128 stands for zero in the data rows.
Here is a table of points, one per row:
Array([135, 102, 102, 181, 134, 124, 150, 111, 087, 162, 158, 135, 093, 062,
       103, 088, 137, 125, 134, 194, 095, 074, 150, 121, 122, 105, 158, 109,
       134, 171, 153, 119, 149, 127, 149, 173, 095, 092, 099, 099, 149])
Array([123, 193, 136, 178, 113, 132, 122, 120, 135, 186, 091, 118, 162, 150,
       156, 121, 119, 071, 183, 069, 098, 131, 120, 154, 151, 141, 182, 140,
       156, 121, 134, 133, 149, 096, 184, 126, 179, 097, 113, 125, 101])
Array([131, 081, 128, 133, 146, 102, 104, 115, 154, 112, 105, 147, 144, 116,
       094, 096, 105, 091, 090, 059, 166, 136, 172, 142, 125, 162, 139, 108,
       174, 158, 156, 090, 085, 182, 140, 125, 168, 157, 141, 073, 145])
Array([124, 093, 154, 161, 139, 139, 162, 117, 175, 128, 137, 136, 108, 107,
       139, 137, 111, 100, 130, 115, 110, 161, 122, 110, 220, 020, 147, 148,
       095, 138, 121, 217, 149, 207, 129, 044, 108, 185, 108, 129, 144])
Array([145, 128, 154, 112, 113, 175, 122, 133, 121, 101, 152, 155, 150, 128,
       140, 132, 136, 067, 157, 117, 084, 104, 163, 044, 083, 157, 174, 077,
       116, 103, 164, 136, 160, 100, 059, 087, 152, 131, 166, 153, 130])
Array([126, 088, 134, 150, 175, 158, 122, 164, 111, 139, 152, 133, 109, 147,
       202, 138, 154, 135, 157, 130, 129, 130, 061, 112, 127, 143, 070, 124,
       135, 186, 163, 052, 095, 167, 122, 101, 151, 093, 122, 172, 100])
Array([144, 125, 105, 162, 148, 115, 152, 154, 158, 131, 090, 130, 152, 133,
       151, 117, 143, 099, 135, 159, 197, 140, 148, 170, 160, 196, 105, 107,
       125, 160, 145, 193, 143, 109, 087, 144, 070, 126, 164, 156, 134])
Array([091, 149, 150, 140, 101, 134, 139, 135, 155, 100, 184, 144, 170, 112,
       146, 134, 096, 115, 119, 151, 136, 069, 112, 174, 135, 175, 139, 174,
       111, 081, 117, 095, 118, 183, 067, 169, 126, 154, 061, 134, 132])
Array([142, 166, 151, 175, 129, 184, 165, 160, 120, 125, 115, 139, 131, 123,
       090, 105, 147, 134, 080, 061, 091, 099, 113, 151, 093, 100, 059, 104,
       128, 116, 111, 156, 080, 118, 105, 166, 119, 152, 157, 133, 093])
Array([091, 043, 118, 098, 096, 133, 206, 106, 178, 113, 131, 126, 160, 159,
       174, 123, 092, 104, 110, 151, 113, 120, 101, 139, 135, 066, 126, 102,
       163, 116, 147, 139, 127, 038, 170, 129, 147, 168, 121, 145, 139])
Array([118, 166, 087, 086, 130, 122, 118, 102, 095, 151, 151, 101, 089, 060,
       135, 131, 133, 156, 156, 121, 144, 184, 152, 191, 115, 112, 114, 093,
       094, 099, 167, 129, 124, 104, 087, 102, 186, 165, 095, 154, 144])
Array([139, 132, 079, 093, 104, 149, 090, 151, 125, 081, 176, 146, 092, 135,
       102, 128, 125, 115, 125, 111, 118, 146, 094, 153, 112, 144, 133, 132,
       162, 152, 126, 135, 207, 148, 175, 148, 073, 187, 105, 146, 089])
Array([156, 112, 141, 128, 169, 146, 092, 093, 145, 160, 159, 152, 173, 151,
       091, 173, 165, 160, 139, 131, 181, 132, 118, 104, 130, 088, 173, 098,
       131, 152, 103, 151, 103, 102, 115, 153, 136, 139, 110, 127, 078])
Array([208, 081, 133, 093, 162, 118, 130, 088, 082, 133, 092, 075, 139, 125,
       101, 156, 067, 111, 142, 148, 097, 087, 070, 140, 126, 162, 132, 123,
       110, 098, 105, 168, 111, 144, 146, 082, 129, 124, 126, 147, 116])
Array([063, 124, 145, 144, 146, 155, 105, 122, 105, 094, 132, 101, 145, 143,
       088, 134, 065, 177, 166, 124, 084, 218, 125, 128, 168, 144, 127, 082,
       090, 131, 093, 111, 143, 132, 116, 179, 100, 101, 150, 107, 143])
Array([145, 154, 181, 112, 106, 119, 134, 113, 137, 059, 110, 122, 132, 096,
       100, 127, 157, 187, 159, 120, 144, 104, 117, 114, 147, 156, 078, 167,
       158, 166, 143, 148, 162, 072, 130, 115, 147, 091, 085, 083, 156])
Array([141, 145, 118, 137, 142, 152, 133, 100, 114, 114, 119, 116, 126, 127,
       163, 127, 193, 102, 057, 150, 147, 165, 127, 087, 143, 142, 132, 162,
       032, 118, 143, 125, 143, 138, 189, 162, 181, 135, 135, 090, 106])
Array([091, 186, 138, 083, 145, 097, 102, 048, 180, 162, 145, 144, 116, 110,
       140, 130, 093, 111, 120, 157, 079, 129, 139, 117, 087, 130, 102, 176,
       131, 171, 130, 141, 087, 118, 145, 131, 098, 126, 185, 157, 124])
Array([118, 106, 116, 161, 101, 125, 130, 155, 075, 070, 116, 118, 092, 163,
       135, 191, 113, 109, 151, 160, 137, 166, 148, 163, 076, 093, 144, 197,
       142, 127, 109, 148, 096, 134, 117, 127, 147, 106, 165, 092, 131])
Array([173, 147, 098, 138, 129, 066, 095, 160, 156, 130, 097, 140, 128, 109,
       143, 133, 129, 075, 178, 137, 137, 149, 122, 089, 121, 084, 088, 118,
       128, 073, 113, 071, 106, 105, 110, 156, 064, 140, 093, 076, 166])
Array([140, 075, 096, 101, 125, 110, 110, 131, 136, 149, 149, 159, 119, 150,
       096, 126, 187, 131, 101, 078, 071, 139, 149, 145, 172, 147, 125, 192,
       124, 113, 108, 146, 106, 106, 112, 140, 142, 062, 097, 181, 190])
Array([112, 140, 130, 138, 113, 102, 120, 128, 114, 139, 082, 102, 143, 088,
       161, 127, 116, 178, 041, 115, 150, 162, 081, 075, 084, 124, 183, 128,
       168, 114, 165, 130, 148, 163, 102, 138, 096, 085, 112, 149, 141])
Array([100, 149, 168, 086, 123, 066, 208, 157, 116, 149, 131, 092, 060, 181,
       109, 109, 164, 151, 168, 147, 146, 130, 152, 093, 123, 176, 142, 126,
       137, 116, 128, 124, 099, 159, 138, 185, 127, 141, 122, 147, 107])
Array([103, 101, 159, 123, 079, 128, 072, 124, 110, 175, 054, 175, 106, 144,
       119, 146, 164, 149, 114, 182, 102, 116, 115, 155, 149, 129, 119, 113,
       149, 100, 139, 122, 151, 151, 106, 099, 134, 172, 169, 100, 124])
Array([169, 157, 200, 137, 150, 108, 123, 125, 105, 105, 157, 108, 146, 151,
       131, 115, 157, 154, 114, 121, 141, 096, 147, 176, 109, 115, 148, 100,
       112, 142, 070, 052, 155, 111, 176, 103, 109, 161, 181, 181, 182])
Array([103, 108, 077, 142, 079, 107, 134, 119, 134, 161, 190, 067, 148, 108,
       088, 123, 117, 131, 109, 111, 182, 112, 142, 106, 157, 128, 098, 135,
       135, 114, 104, 090, 144, 108, 094, 068, 135, 099, 176, 090, 071])
Array([128, 180, 113, 106, 111, 140, 072, 210, 112, 121, 117, 117, 138, 168,
       135, 100, 063, 140, 083, 152, 157, 105, 190, 099, 140, 110, 089, 099,
       120, 140, 132, 149, 117, 137, 168, 133, 151, 094, 084, 157, 123])
Array([125, 153, 073, 086, 174, 177, 176, 143, 148, 134, 091, 186, 116, 140,
       153, 118, 138, 203, 165, 113, 149, 081, 135, 132, 075, 132, 158, 150,
       124, 109, 093, 112, 132, 125, 145, 098, 116, 103, 138, 080, 126])
Along one direction, these points spread out more than along any other. Take the direction at right angles to it along which they spread out most. Go by this last direction. How many in every 100 of the points above lie lower along it than each point below? Answers are rounded to whole numbers. More than half of the points above lie lower than the first one.
Array([131, 081, 128, 133, 146, 102, 104, 115, 154, 112, 105, 147, 144, 116,
       094, 096, 105, 091, 090, 059, 166, 136, 172, 142, 125, 162, 139, 108,
       174, 158, 156, 090, 085, 182, 140, 125, 168, 157, 141, 073, 145]) 61
Array([173, 147, 098, 138, 129, 066, 095, 160, 156, 130, 097, 140, 128, 109,
       143, 133, 129, 075, 178, 137, 137, 149, 122, 089, 121, 084, 088, 118,
       128, 073, 113, 071, 106, 105, 110, 156, 064, 140, 093, 076, 166]) 89
Array([100, 149, 168, 086, 123, 066, 208, 157, 116, 149, 131, 092, 060, 181,
       109, 109, 164, 151, 168, 147, 146, 130, 152, 093, 123, 176, 142, 126,
       137, 116, 128, 124, 099, 159, 138, 185, 127, 141, 122, 147, 107]) 46
Array([091, 186, 138, 083, 145, 097, 102, 048, 180, 162, 145, 144, 116, 110,
       140, 130, 093, 111, 120, 157, 079, 129, 139, 117, 087, 130, 102, 176,
       131, 171, 130, 141, 087, 118, 145, 131, 098, 126, 185, 157, 124]) 29
Array([208, 081, 133, 093, 162, 118, 130, 088, 082, 133, 092, 075, 139, 125,
       101, 156, 067, 111, 142, 148, 097, 087, 070, 140, 126, 162, 132, 123,
       110, 098, 105, 168, 111, 144, 146, 082, 129, 124, 126, 147, 116]) 18
Array([135, 102, 102, 181, 134, 124, 150, 111, 087, 162, 158, 135, 093, 062,
       103, 088, 137, 125, 134, 194, 095, 074, 150, 121, 122, 105, 158, 109,
       134, 171, 153, 119, 149, 127, 149, 173, 095, 092, 099, 099, 149]) 75
Array([144, 125, 105, 162, 148, 115, 152, 154, 158, 131, 090, 130, 152, 133,
       151, 117, 143, 099, 135, 159, 197, 140, 148, 170, 160, 196, 105, 107,
       125, 160, 145, 193, 143, 109, 087, 144, 070, 126, 164, 156, 134]) 57
Array([156, 112, 141, 128, 169, 146, 092, 093, 145, 160, 159, 152, 173, 151,
       091, 173, 165, 160, 139, 131, 181, 132, 118, 104, 130, 088, 173, 098,
       131, 152, 103, 151, 103, 102, 115, 153, 136, 139, 110, 127, 078]) 25
Array([169, 157, 200, 137, 150, 108, 123, 125, 105, 105, 157, 108, 146, 151,
       131, 115, 157, 154, 114, 121, 141, 096, 147, 176, 109, 115, 148, 100,
       112, 142, 070, 052, 155, 111, 176, 103, 109, 161, 181, 181, 182]) 0
Array([091, 149, 150, 140, 101, 134, 139, 135, 155, 100, 184, 144, 170, 112,
       146, 134, 096, 115, 119, 151, 136, 069, 112, 174, 135, 175, 139, 174,
       111, 081, 117, 095, 118, 183, 067, 169, 126, 154, 061, 134, 132]) 82
